One turn sends every row of this set to another row. A few are shown first. Where does it send the rows asked after them?
zok: 0, 1, 6, 10, 13, -7, 8, 4, -4, -7, 12, 9, 0, 5, 1, -3, 4, -6, 2, 1
Dafig: -5, 12, 4, -2, -8, 2, -7, -3, -3, -8, 1, -8, 15, 14, 6, 10, 0, -13, -4, 8
dezo: -1, 6, 1, 8, -14, 2, 12, 3, 11, -3, -8, -5, 6, 6, 4, -10, 10, 5, 2, 0
zem: -9, 8, -2, -7, -10, 2, -3, 0, -11, -8, 0, -5, 4, -1, 10, 12, -8, 1, -18, -1
pup: 3, -4, 10, 8, -6, 0, 9, -8, 6, 15, 1, -4, 1, 11, 3, -1, -6, 5, 10, -4
Mefe: -7, 3, -4, 8, -11, 4, -5, 1, -1, 10, -3, -14, 9, 4, 4, 3, -13, 7, -10, -12
Lugap: -1, 2, 0, 1, -6, 6, 7, -3, -3, -9, -7, -14, 0, -12, 4, -2, 3, 13, -13, -4
zil: 0, -16, -8, -4, -3, 6, 3, -3, 1, -4, 9, 2, 20, -1, -4, -2, -6, -1, -9, 5
Zema: -4, 5, 18, 10, 5, 5, -5, -6, 9, -1, -8, -11, 5, 10, 7, 3, 6, -2, 3, 5
zez: 1, -7, -8, 5, -12, 6, -4, -3, 2, 4, -5, 5, -3, 1, 4, -6, 1, 12, -1, -16
ramun: -5, 4, 4, -3, -15, 2, -7, -3, -9, -9, -7, -7, -5, 5, 10, 10, -10, -2, -16, 0
simav: 6, 0, 14, 9, 11, -6, 2, 2, -5, -3, 6, 6, -1, 5, 3, -5, 5, -9, 6, 1
vul: -3, 3, 1, 0, -2, 6, 5, 3, 0, -13, -8, -9, -4, -10, 0, -8, 7, 13, -10, -8
tudaf: -1, 12, 4, 1, -14, 4, -9, -8, -3, -13, 0, 1, 7, 17, 8, 9, 0, -9, -3, 8
Natuf: 0, 8, 22, 8, 6, 7, 2, -3, 8, 0, -4, -6, 3, 10, 3, -1, 6, -2, 7, 4
Niz: -7, 5, -2, 8, -13, 1, 10, -7, 0, 5, 18, -7, 14, 6, 5, 2, -8, 8, 4, 1
Sivo: 2, 6, 5, 6, 6, 0, -5, 10, -3, 2, -9, 1, 4, 1, -15, -8, 5, -3, -13, 2
fasa: -7, -12, 3, -2, -2, 0, 3, 4, 7, -1, -3, -5, 15, 0, -2, -3, -9, -2, -19, 10
salu: 5, -2, 0, 3, 1, 6, -5, -22, -4, -2, 10, 4, 6, 3, -4, 3, 2, 12, 7, -5
Gadif: -4, -11, 4, 2, 5, 4, -3, -1, 8, 0, 4, 10, 17, 8, 6, 3, -6, -6, -7, 9
pafub: 8, -3, 1, 2, 6, 7, -2, -17, -6, 1, 8, 3, 1, 3, -7, 0, -2, 10, 7, -12
Podip: 3, 4, 0, -5, -15, -3, 4, -16, -13, -10, 8, -7, 2, 9, -1, 10, -11, 0, -6, 4
folon: 5, 6, 11, 3, 2, -2, 2, 9, -7, -1, -10, -2, 0, -4, -9, -11, 7, -2, -13, 2
Ziv: 7, -7, 4, -2, -2, 6, -3, 3, -14, -1, 13, 0, -2, -7, -9, -8, 5, 0, 2, -6
Ser: -11, 11, -6, 13, -9, -3, -8, 1, 10, -5, 0, 1, 14, 13, 8, -3, 0, 5, -3, -3
lik: -2, 5, -1, -6, -9, -8, -4, -15, -11, -3, 12, -2, 8, 9, -4, 12, -11, 0, -6, 2
kaval: 1, -7, 4, -1, 1, 12, 0, 9, -11, 2, 14, -6, 0, -6, -9, -2, 1, -4, 0, -4

Ser -> Niz
kaval -> Sivo
Now these:
dezo -> pup
pafub -> vul
Ziv -> folon
Gadif -> zil
Lugap -> Zema
tudaf -> Podip
Dafig -> lik

